In the rows, 128 means zero.
Each named move below is a turn or a mirror, shown by a few rows before and after it. Which moves, in which order, take the first row of each later pair to the second? The first pair is answered.
bog (before -> after):
[112 124 158 130 115 182 135  90 125 152 144 149 122 159 118 122 115 105
 125 115 165 134 149 174 112 111 146 128 133 154 102 129  86 117 103 159
 112 106 131 145 146 130  90]  ->  [109 127 161 127 115 180 137  89 125 153 146 148 125 152 119 120 114 107
 123 113 167 135 149 179 111 113 140 134 136 154  97 128  85 119 100 156
 114 109 129 142 150 129  94]
[128 129 146 127 125 154 106 143  82 155 126 130 137 103 171 156 125 142
 138 124 129 140 141 162 147 140 133 173 129 112 107 134 149 161 148 133
 156 129 116 105  98 107 156]  ->  [130 104 139 137 114 156  89 148  88 154 130 142 125 121 158 167 136 145
 156 122 116 129 148 141 154 129 152 156 113 108 130 144 149 158 152 145
 147 114 126 119  83 106 134]
[142  99 123 132 123 130 112 134 117 145 126 143 122 129 129 164 133 126
 165 124 114 117 128 120 147 136 158 117  90 133 157 147 135 139 139 146
 129 113 110 141 104 125 109]  ->  [136 147 137 114 145 129 141 124 104 145 119 117 146  91 153 146 107 121
 136 126 139 141 116 162 139 153 120 150 119 138 116 125 138 149 126 122
 148 147  92 109 134 127 151]
[132 165 129 103 137 101 118 142 126 113 106 106 140 113 138  99 127 119
 112 124 132 131 134 143 112 128 117 109 178 148 117 102 146 124 138 114
 152 122 122 123 119 141 127]  ->  [133 133 117 120 123 103  97 151 130 113 113 123 122 136 121 114 145 124
 133 122 116 113 145 113 119 115 142  85 159 144 147 119 147 118 147 133
 140  98 135 145  98 139  96]
namug (before -> after):
[107  92 116 133  68 120 100 124 145 121 149 111 108 173  92 108 180 119
 101 124  91 124 133  76 130  81 167 103 143 106 136 126  92 107 132 119
 102 121 180 142 147 117  85]  ->  [152 103 138 152 118 120 140 115 177  94 138 156 122 161  76  87 158 105
 113 141 106  90 121 123 101 108 118 124 121 164 154 133 116  89 102 149
  78 150 167 171 152 153  85]
[115 155 134 133 137 125 146 111 146  93 133 101 137 142 103 124 146 134
 108 130 110 125 113 145 102 136 108 121 147 124 133 107 118 110 138 123
 116 141 129 115 157 125 133]  ->  [131 150 139 142 160 135 155 114 139  98 127 116 142 126 115 136 127 130
 129 132 119 120 113 169 105 154  97 134 130 138 134 115 136 121 134 135
 119 146 112 117 137 137 142]
[119 148 116 130 124 104 119  99 155 105 121 122 120 178  95  93 176 116
  55 126  87 156 140 101 104 105 118 142 152 125 137  91 111 106 111  69
 129 151 169  99 166 105  67]  ->  [166 150 139 150 177 115 155  95 168  94 106 163 134 157  95  95 145 102
  92 137 108 129 131 152  89 139  78 169 118 174 149 104 140 108  85 105
 118 174 142 118 152 139  79]
zesi (before -> after):
[139 134 139 129 134 122 140 123 132 138 124 129 139 116 122 126 130 129
 124 136 129 123 130 140 125 127 124 134 122 130 136 131 143 122 129 133
 132 123 132 129 124 118 130]  ->  [139 134 141 130 134 122 139 125 135 136 124 129 138 118 118 123 132 130
 122 135 127 122 128 138 121 126 124 136 124 132 137 129 144 122 126 132
 129 121 133 128 128 117 128]
[126  99 148 158 137 167 128 123 102 148 125 156 113 117 135 140  98 126
 166 119 137 128 140 159 155 137 131 158 104 111 108 137 139 143 142 153
 135 136 103 126 104 122 130]  ->  [120 177 133 112 138 118 138 132 120 110 110 106 138 102 144 125 112 135
 112 126 134 142 116 155 126 158  96 149 165 124 100 110 139 139 138 112
 141 154 121  97 142 124 155]
[146 107 115 149 101 138 119 137 115 134 147 137 140 124 138 137 108 143
 152 121 137 141 133 136 129 102 148 119  78 126  99 156 129 139 103 106
 120 130 131 124 114  98 140]  ->  [146 146 109 128 104 116 122 145 120 120 139 111 153 112 150 132 111 149
 127 124 137 152 121 141 119 115 131 120 109 130  91 143 131 142 104  86
 129 141 132 107 129 100 158]
[115 120 146 114  89 127 129 146 127 125 128 109 139 147 142  94 154 121
 124 117  93 142 149  85 125 117 140  70 186 107 147 137  89  76 132 122
 119 111 158 159 166 138 120]  ->  [120  75 151 141 107 166 125 146  94 167 131 135 132 137 158 129 127 119
 180 104 109 144 164 108 155 120 160  88 138  91 141 157 103 102 145 148
 137 101 123 159 119 135 124]

(two moves a pair)
[123 121 128 121 138  99 121 151 133 130 130 108 108 136 147 165 156 179
 154 149 123 124 132 109 111 117 124 133 137  84 120  92 143 122 130 153
 132 163 166 141 126  86 145]  ->  [126 120 135 126 142 100 128 144 145 121 133 122 105 141 133 154 161 175
 153 155 120 111 131 109 100 115 118 131 133  97 127  93 141 107 118 162
 117 168 175 154 136  89 134]
zesi namug
[121 137 155 145 145  84 114 155 145  99 111 147 114 168  98 162 158 144
 132 113 133 124 116 117 105 120 163 126  59 145 164 142 122 102 106 108
  88 129 122 114 122 141 115]  ->  [103 135 144 139 136  92  97 159 119 121 113 126 115 159 126 188 153 151
 140 100 137 150 123 116 129 121 180 131  63 120 148 137 123 131 126  96
 115 120 109  91 102 127 134]
zesi namug
[ 84 108 126 141 117 176 137  97 114 143 149 122  94 147 158 116 100 117
  90 102 144 144 107 144 161 130 144 155 156  89  99  88 121 136 131  89
 104 148 136 101 142 123 110]  ->  [106 119 140 149 143 173 162  91 140 123 143 143 102 143 139  96  95 106
  89 112 150 122  97 165 137 141 115 161 151 125 111  90 130 118 108 102
  82 168 136 120 155 143 108]
namug namug
[160  98 139 107 173  97 147 109 116 140 105 122 128 110 130 147 100 141
 135 141 159 164 156 163 118 121 125 150  92 144 119 121 174 124 123 145
 134 121 122  93 105 126 156]  ->  [155  77 143 120 150  94 144  97 145 125 118 142 114 145  90 114 129 139
 112 145 135 137 159 130 103  92 137 130  90 151 143 123 153  84 110 151
  97 116 156 128 134 125 114]
zesi zesi
[156  92 159 166 140 109 159 179 137 105 176 140  89 101  96  81 178 118
 170 115 126 163 129  98 196  82 139 143 129 100 167 141 166 120 144 128
 129 105 139 107 124 109 101]  ->  [152 143 153 135 143  78 163 188 141  86 165 104 108  84 113  75 177 128
 139 120 130 176 112 104 181  98 115 145 167 105 157 121 170 126 143 102
 145 118 141  80 145 111 125]
zesi zesi
[117  90 125 129 129 146  80 161 106 152 122 117 116  94 143 203 126 114
 183 112 148 122 139 126 152 126 140 108  70 128 136 161 144 151 167 157
 166  86 123 143  40 137 135]  ->  [115 149 100  89 109  86  64 180 141 103 110  73 128 105 133 191 165 126
 130 121 128 121 120  86 122 136 122  73 129 137 159 140 143 135 170 123
 161  84 159 133  69 137 133]
zesi bog
[146 103 108 144 166 163 173 104  77 121 131 104 151 146 182 124 116 101
 162 123 166 136 115 150 144 172  98 123  63 140 108 165 111 132 163 157
 154 143 106 133  89 151 133]  ->  [107 142  86 106 115 123 146 111  84 101 136  44 149 165 180 104 159 115
  95 121 143 159 107  96 132 150 111  89 126 109  97 136  83 122 175 107
 158 134 146 108 133 123 132]
namug zesi
[150 148 102 106 126 126 107 156  96 106 146 137 126 108 169 123  97 159
 128 127 123 129 139 141 114 130 149 118 130 122 107 150 154 124 110 104
 114  99 137 108 133 171 128]  ->  [159 145 107 114 131 124 115 153 109  96 146 151 125 118 152 112 100 155
 128 133 117 117 139 139 106 126 142 116 123 134 115 154 153 108  98 113
  99 101 145 124 140 179 116]
zesi namug
[178  89 173 164 154 158 151 120 144 118 107 187 113 148 101 117 119 113
 176 140 141  73 128 142 109 139 101 134  95 183 155 173 139 114  93 182
 102 144 149 165 100 160  89]  ->  [152 194 137  86 145 100 132 150 106 111  83  79 152  97 177 160 116 137
 135 134 156 142 105 145 116 180  76 138 178 152 110 133 153 174 129 109
 174 148 130  74 101 138 170]
namug zesi
[121 104 127 120 147 165  78 131 119 163 131 131 121 122 146 141 128 119
 177 102 149 139 125 118 178 129 156 157 128 127 163 157 154 138 154 156
 139  89 111 136 100 127 117]  ->  [ 96 156 132  90 137 147  91 121 119 154 134  89 140 107 155 102 130 120
 112 104 156 160 111 124 160 126 133 168 182 117 122 126 133 129 144 113
 149 114 124 104 159 115 142]
namug bog
[133 112 129 142 121 129 119 130 145 123 123 155 125 160 116 134 140 129
 117 140 125 118 136  99 126 121 135 112 121 127 158 150 121 108 121 133
 116 127 138 140 105 117 110]  ->  [142 131 131 135 147 133 123 135 124 132 110 145 137 130 148 157 115 130
 140 139 144 132 131 131 135 146 118 128 116 131 144 151 140 135 128 130
 142 136 109 117  81 120 142]
namug zesi
[111 116 111 146 117 131  99 138 119 156 120 129 116 140 135 168 138 129
 162 122 108 129 138 102 140 104 145 110  94 119 145 147 144 138 152 125
 136 119 125 102  97 122 114]  ->  [ 95 163 120 124 119 118 119 127 116 145 119  95 136 119 144 133 134 124
 113 127 121 152 124 119 126 108 117 131 140 114 105 121 132 136 138  90
 146 147 130  77 150 119 142]
bog namug
[146 143 125 141  88 170  99 128 144 133 141 167  85 107 136 157 133 176
 184 152 116 102 106 130  94  98 193  59  78  73 101 138  75 114 137 145
 159  77  89 169 103  62 113]  ->  [147 163 123 129 105 169 106 133 128 141 130 150  98  83 164 171 117 178
 190 149 129 119 101 153 101 118 181  77  82  70  83 133  85 135 145 136
 184  84  67 142  93  61 144]
namug zesi
[122 135 142 165 151 155 164 101 138 128 127 175 135 119 116  75  98  85
 102 133 148 113 115 163  99 104 118 158 141 139 100 126  99 103  77 132
 100 151 131 157 169 151 123]  ->  [121 177 133 137 162 137 161 117 127 124 114 140 151  91 148  96  87  92
  96 132 161 135 107 175 100 130 102 163 165 136  88 113 111 130  88 111
 127 156 117 123 162 150 154]
namug zesi
[123 111 166 139 135 138 119 127 115 136 120 132 161 145 128  94 130 140
 109  61 129 123 134 123 137  65 117 115 101 115  88 123 117 122 124 140
 133 162 123 105 153 139 118]  ->  [129 116 170 138 147 138 126 128 111 138 116 132 167 133 137 101 120 138
 116  62 136 125 129 141 137  75 107 122  99 122  85 122 125 131 124 138
 139 165 114  99 144 143 129]
namug zesi
[152 196 121 105 144  92 135 178 117 121 122 117 129  86 167 163 104  85
 182 150 134 128  98 205 131 181 139 133 142 140 161 147 153 175 136 121
 114 134  90 135 112 126 158]  ->  [115 192 110  92  78  68 106 171 147 102 145  98 109 140 123 120 161  91
 122 149  96 121 101 128 117 129 172  87 180 112 175 134 109 130 138  94
  86 115 154 152 162 104 113]
namug zesi
[163 167 136 130 189 115 162 118 138 103 104 135 164  79 140 101 104 114
 102 152 150 120 116 187 103 165  63 143 138 163 115 101 151 131 105 134
 121 182 113 122 141 155 162]  ->  [151  72 106 156 147 141  91 146 111 143 119 157 116 121 141 178 128 134
 183 131 120 113 151 122 158 137 156  93  77 117 166 141 152 158 160 167
 129 108 113 142  44 130 112]
namug bog
[135 128 126 127 115 128 151 115 101 113 151 129 117 140 125 142 133 101
 137 126 120 128 126 128 121 122 128 130 107 130 123 127 116  89 116 123
 131 134 128 149 146 128 120]  ->  [128 129 124 122 112 129 143 118  87 122 152 120 118 135 137 154 132 102
 142 121 125 140 129 132 131 124 135 131 109 120 115 125 116 104 125 119
 146 129 120 139 139 119 128]
zesi namug
[ 86 137 147 118 128 115 127 122 126 147 110 102 132 126 113 132 120 141
  95 135 157 110 134 140 121 146 115 125 125 103 115 112 124 126 124  95
 121 126 119 123 157 118 136]  ->  [102 112 149 132 128 115 121 127 146 142 111 127 119 144  92 135 131 142
 111 139 146  85 136 126 115 140 124 107 103 120 143 126 127 112 122 114
 101 115 130 149 145 130 108]
bog namug
[132 138 152 167 161 127 148 122 166 146 133 131 153 150 116 123 175 126
 135 119 119 130 139 138 105 115 117 125 142 152 123 124 169 145 118 109
 118 154 138 145 153 170 138]  ->  [134 141 152 166 171 137 147 128 150 153 132 130 156 138 131 139 163 127
 148 116 126 140 141 151 115 126 111 134 132 148 115 127 175 161 125 110
 133 156 122 135 138 171 148]
zesi zesi
[ 94 133  99 147  83  84 135  99 123 155 145  84 152 169  95 165 148 157
  65 135  80 186 101  99 127  97 177  59 115 102 127 137  93  79 115 121
 154 159 177 116 121 102 110]  ->  [100 109 110 170  91 101 144  92 133 160 151 115 146 179  75 151 146 148
  74 134  80 167 108 106 123  88 177  63  94 111 132 147  91  67 105 141
 134 163 180 137 124 112  92]
zesi namug
[160 133 150 124 141 118 165 132 139 100 117 137 157 119 132 116 122 121
 124 137 107 129 105 176 100 135 105 138 155 182 102 129 134 109  95 129
 115 133 125 120 168 156 124]  ->  [131 113 133 116 118 134 127 146  87 144 121 111 148 112 172 162 115 135
 150 115 111 167 119 165 145 126 147 139 149 130  80 133 134 150 135 118
 155 106 106  87 128 128 144]
namug namug
[104 139 118 117 117 134 113 139 105 138 137  74 129 114 158 138 129 138
 114 118 134 157 130 131 150 135 137 135 142  99 110 118 115 152 129 103
 152 120 131 106 126 118 145]  ->  [129 139 130 132 133 127 140 126 157  99 140 115 131 133 110  91 141 126
  94 137 125 115 119 131 112 128 109 130 139 145 141 123 114 103  94 125
 102 138 157 146 161 145 111]
zesi namug
[173 163  92 109 130 107 144 112 108 104  93  91 146  93 151 141  98 127
 148 158 137 155 117 209 141 140 125 117 130 134 119 110 128 130 104 106
 122 100 123  63 150 167 225]  ->  [171  99  74 134  87 108  98 127 128 101 109 122 106 151 110 161 145 136
 173 157  98 120 138 135 151 105 183  61 101 120 176 136 114 109 122 133
  91  52 157 109 116 158 157]
bog namug
[125  48 123 136 127 151 121 116 128 153 147 186 109 151 125 125 125 118
 187 110 107 125 167 132 159 121 168 136  72  89 133 172  97 133 155 161
 117 106 122 149 118 118 104]  ->  [103 129 136  96 142 135 158  99 116 147 139 132 148 107 154  80 107 111
 112 118 134 164 144 178 140 132 118 182 142  86  66 128  85 136 134 108
 140 156 117  96 188 114 163]
namug bog
[185  77 103 128 155 162 127 120 157 123 131 188 128 129 139 146 106 131
 125 143 156  97 151 180 125 137 139 153  76 153 149 164 128 129  96 233
  93 162 105 146 104 144 131]  ->  [182 147 104  90 161 127 146 119 166  96 120 143 159 105 152 117 106 133
  70 153 165 117 130 197 100 156  98 164 132 163 124 136 126 126  84 192
 104 189 110 119 152 146 166]
bog zesi
[130 159 122 130 124  99  91 131  99 108 106  93 140 148 166 103 136  93
 152 123  94  95 126 128 113 141 154 124 142 131 121 108 134 106 112 112
 185 124  90 118 113  85 197]  ->  [129 125 129 153 110 111  91 123 120 108 122 121 121 177 134  81 151  85
 150 125  80  72 134 108 108 115 169 115 125 133 137 118 117  76 102 129
 156 119 112 150 123  85 163]
namug zesi
[121 139 128 125 113 107 122 123 154  94 139 133 120 151 105  93 165 119
 110 142 113 112 126  98 107 111 132 110 146 138 153 134 108 110 116 130
 102 128 157 152 164 134 105]  ->  [155 131 141 145 165 134 143 127 135 111 125 162 134 117 131 126 118 113
 167 140 142 111 124 162 118 151 109 145 105 164 152 149 145 141 117 157
 119 141 109 149 117 156 135]
namug zesi
[105 124 149 144 111 155 130 107  95 161 133 116 123 117 146 109 128 115
 108 124 152 145 142 167 143 106 140 164 125 102 103 108 114 139 127 115
 166 144 132 106 148 120 134]  ->  [109 137 132 129 113 137 112 125  90 156 125  99 125 114 163 138 134 125
 121 123 148 151 140 154 148 123 143 150 130  99 117 108 127 158 143 107
 179 133 123  94 124 117 142]
bog zesi
[127 110 123 139 112 151 122 114 134 121 171 130 141 125 122  75 142 112
  98 128 151 122 146 138  98 109 119 157 149 108 110 113  94  97 107 144
 108 162 150 162 170 109 130]  ->  [121  81 123 146 113 174 112 117 103 150 175 134 132 117 142 103 129 116
 128 117 157 134 161 147 126 109 139 164 124  85  98 123  97 121 122 152
 125 151 132 154 138 100 140]
zesi namug
